Each path below is one point turned by a fixed rotation once a step. After each direction that follows a path, write how fast that rotation turns it, in degrees each step (0 if it stays still).
Each turn is a multiple of 5 degrees from 10 to 175, or 0.
Each row of a path follows its step; steps can be skipped.

step 0: [ 0.81 -2.21  1.17 -1.12 -1.69  2.19  1.26 -0.75  1.30 -1.95  0.74 -4.21
  0.03 -1.07  3.60 -4.92  2.09  0.27 -0.52  0.74 -2.87  0.21  0.58  1.32
 -4.18  2.49  4.08 -0.21  0.82  0.90 -1.80 -3.28  1.28  0.39 -0.93 -0.45
 -0.29]
step 1: [ 1.21  1.73  1.22  2.32  1.69  0.57  0.27  0.16 -1.44  3.37  0.00 -2.16
  3.80  1.39 -0.90  0.69 -0.22  4.82 -1.17 -2.53 -1.94 -0.84 -2.47 -0.29
  1.59  1.06  0.75 -0.29 -0.48  1.66 -1.71 -2.14 -4.34 -0.29  2.78 -4.03
 -2.40]
step 2: [-1.16  2.06  1.93  1.86  0.50  1.69 -2.39 -1.52  0.93  2.03 -2.25  0.79
  3.13 -0.33 -0.79 -1.70 -3.19 -1.98  1.81  1.12  1.68 -0.80  0.25  0.14
 -4.02  1.94  0.49 -3.50  5.90 -0.16  1.82 -1.11  2.97 -1.38 -0.92 -0.81
 -1.46]
step 3: [-1.33  1.91  1.22 -2.45  0.56  1.47  0.18 -2.01 -1.49  0.53 -1.38 -0.11
 -0.58  0.96 -2.29 -0.71 -2.58 -3.46 -3.74 -2.60 -1.13  0.43  3.37  0.09
  6.36  2.80  0.03 -0.79  1.52 -1.35 -0.87 -1.21 -1.99  0.78  3.27  1.09
  0.89]
step 4: [-1.89  3.66  0.46 -1.65 -1.90 -0.46  2.73 -1.23  0.85 -1.54 -4.19  2.06
 -2.28 -2.37  0.97 -2.83  1.43  1.33 -3.32  3.48  0.57  0.34 -1.96  0.82
 -0.31  0.73  2.35 -3.50  0.43  1.03  0.00  3.42 -1.03 -2.36 -2.72 -0.71
 -0.44]
step 5: [ 4.31 -1.16 -1.21  1.84  0.87  1.03  1.43  1.66  1.55  0.05 -1.05 -0.92
 -1.80  0.56 -7.55  1.08  1.83  0.95 -2.91 -1.02  1.21 -0.32 -1.56  2.08
  1.65  1.20  0.81  0.24 -0.22  0.62  1.71 -2.50 -0.87 -1.93 -0.25  0.44
  4.04]
step 6: [ 3.30  0.18 -3.79  2.82 -0.77 -1.15 -0.76  0.11 -2.96 -0.36 -0.35  4.05
 -2.84 -2.28  1.57 -1.29 -2.15 -0.32  2.28 -1.55 -1.17  0.64  0.46 -0.51
 -1.28  1.25  4.30 -0.86  0.94  4.03  0.26  0.49  1.94 -2.81  1.09  1.62
 -2.18]
step 7: [ 3.83  1.06 -2.26 -0.95 -4.03  0.55  0.10  1.05 -1.21 -1.39 -3.48 -0.38
  0.41 -1.97  1.45  2.25 -2.06 -0.47 -0.07 -3.26 -0.91 -1.50 -2.08 -0.81
  0.60  0.83 -3.25 -1.59 -1.75 -3.83  1.59 -3.49 -0.77  3.17  1.61 -0.87
  1.48]
step 8: [-1.77 -1.14  0.79  1.40 -1.93 -0.88  1.54 -0.92  2.73 -2.02  1.30  1.88
 -0.84  1.11  1.20 -1.38 -3.34  4.60  1.77  0.63 -1.07 -3.34  2.74 -0.40
 -0.48  3.20  2.92 -1.58 -2.10 -3.43 -0.02 -1.30 -0.25 -0.99 -3.85  1.89
 -2.11]
step 9: [-0.53 -2.50 -0.06 -0.24 -3.49  2.04 -0.05 -2.28  0.10 -0.16 -0.55 -4.04
  0.39  1.10 -2.09  4.21  1.98  1.57  1.91 -0.89  2.34  1.61 -2.63 -0.76
  1.46  2.95  4.18  0.91  1.78 -2.08  1.67  1.40 -2.44  2.48  2.63 -0.50
 -2.01]
step 10: [-4.41  0.55 -2.02 -1.84  1.82  0.49  1.37 -0.68 -1.03  1.74  3.36  1.03
 -0.02 -2.53  0.03  1.83 -1.26 -0.97 -1.36  0.62  0.60 -2.97 -3.05  0.76
 -3.81  0.71  4.49 -1.51  1.99  0.56 -3.44 -3.58  2.12  0.20 -0.17 -0.11
 -0.55]
Speeds:
[ 0.10 -0.85  0.53 -0.42  0.47 -0.01 -0.13  1.12  0.17  0.06  0.81 -0.60
 -0.32  1.12 -0.25 -0.19 -0.40 -0.64 -0.29 -0.06 -0.58 -0.20  1.13  1.58
 -0.06  0.90  0.18 -0.11 -0.29 -0.29  0.39 -1.05  0.77 -0.86 -0.57  1.22
  0.04]	135
[ 1.10 -0.20 -0.55 -0.08  0.93 -0.21 -0.70  0.14 -0.85 -0.08  0.55 -0.66
 -0.06 -1.33 -0.41 -0.22  1.39  0.62 -0.78 -0.29 -0.81 -0.55 -0.85  0.75
 -0.99 -0.32  0.60  0.90  0.42  1.01 -0.37 -0.14  0.05 -0.06 -0.27  0.18
  0.06]	70
[-0.26  0.84  1.06 -0.89 -0.05  0.60  0.12 -0.49 -1.57  0.63  0.97 -0.84
  0.73  0.68 -0.10 -0.77  0.17  0.51 -0.30 -0.06  1.72 -0.63  0.40  0.00
 -0.20  0.04  0.35 -0.04  0.28 -0.23 -0.34 -0.26  0.57  0.43 -0.07 -0.78
 -0.71]	40
[ 0.13 -1.81  0.10 -0.21 -0.59  1.76  0.78 -0.39  0.18 -0.11 -0.15 -0.67
 -0.28 -0.61 -0.48 -0.43  0.16 -0.95  0.03 -0.11  0.19 -0.72 -0.33 -0.31
 -0.08 -0.86 -0.93  0.04  0.73 -0.48 -0.02 -1.03 -0.01 -0.09  0.02 -0.53
  1.03]	155
[-0.04  0.53  1.77  0.18  0.19 -0.95 -0.62 -0.34 -0.06  0.27  0.23 -0.65
 -0.02  0.09 -0.11 -1.14  0.17 -0.76  0.93  0.30 -0.66  1.38  0.31 -0.06
 -0.58 -0.89 -0.55  0.36 -0.51  0.50 -0.21 -0.43 -0.90 -0.36  0.04 -0.61
  1.01]	10
[-0.99 -0.91 -0.13  0.88 -0.84 -0.86  0.01 -0.08  0.19 -0.01 -0.28  0.57
  0.59 -0.86  0.34 -0.97  0.76 -1.10 -0.14 -0.19  0.73 -0.88  0.99  0.05
 -1.46  0.52  0.37 -0.63 -0.44  0.42 -0.50  0.61  0.07 -0.52 -0.46 -0.11
 -0.49]	175
[-0.66 -0.58  1.16 -0.13  0.55  0.42 -0.96  0.43  0.76  0.10 -0.35 -0.36
  1.04 -0.33  0.92  0.38 -0.71  0.12  0.56  0.55 -0.42 -1.29 -0.34 -0.02
 -0.37  0.43  1.19  0.65  0.36 -0.40  0.03 -0.29 -1.21  0.78  0.96  0.15
 -0.23]	45
[ 0.32 -0.32  0.95  1.05  0.37 -0.32  0.48 -0.15  0.35 -0.94 -0.37 -0.55
 -0.19  0.82  0.58 -0.09  0.31  1.29 -0.28 -0.25 -0.26 -0.99 -0.31  1.27
  0.42 -0.89 -0.03 -1.45 -0.29 -0.51 -0.67  0.91 -0.09  0.04 -0.34 -0.67
  0.54]	100
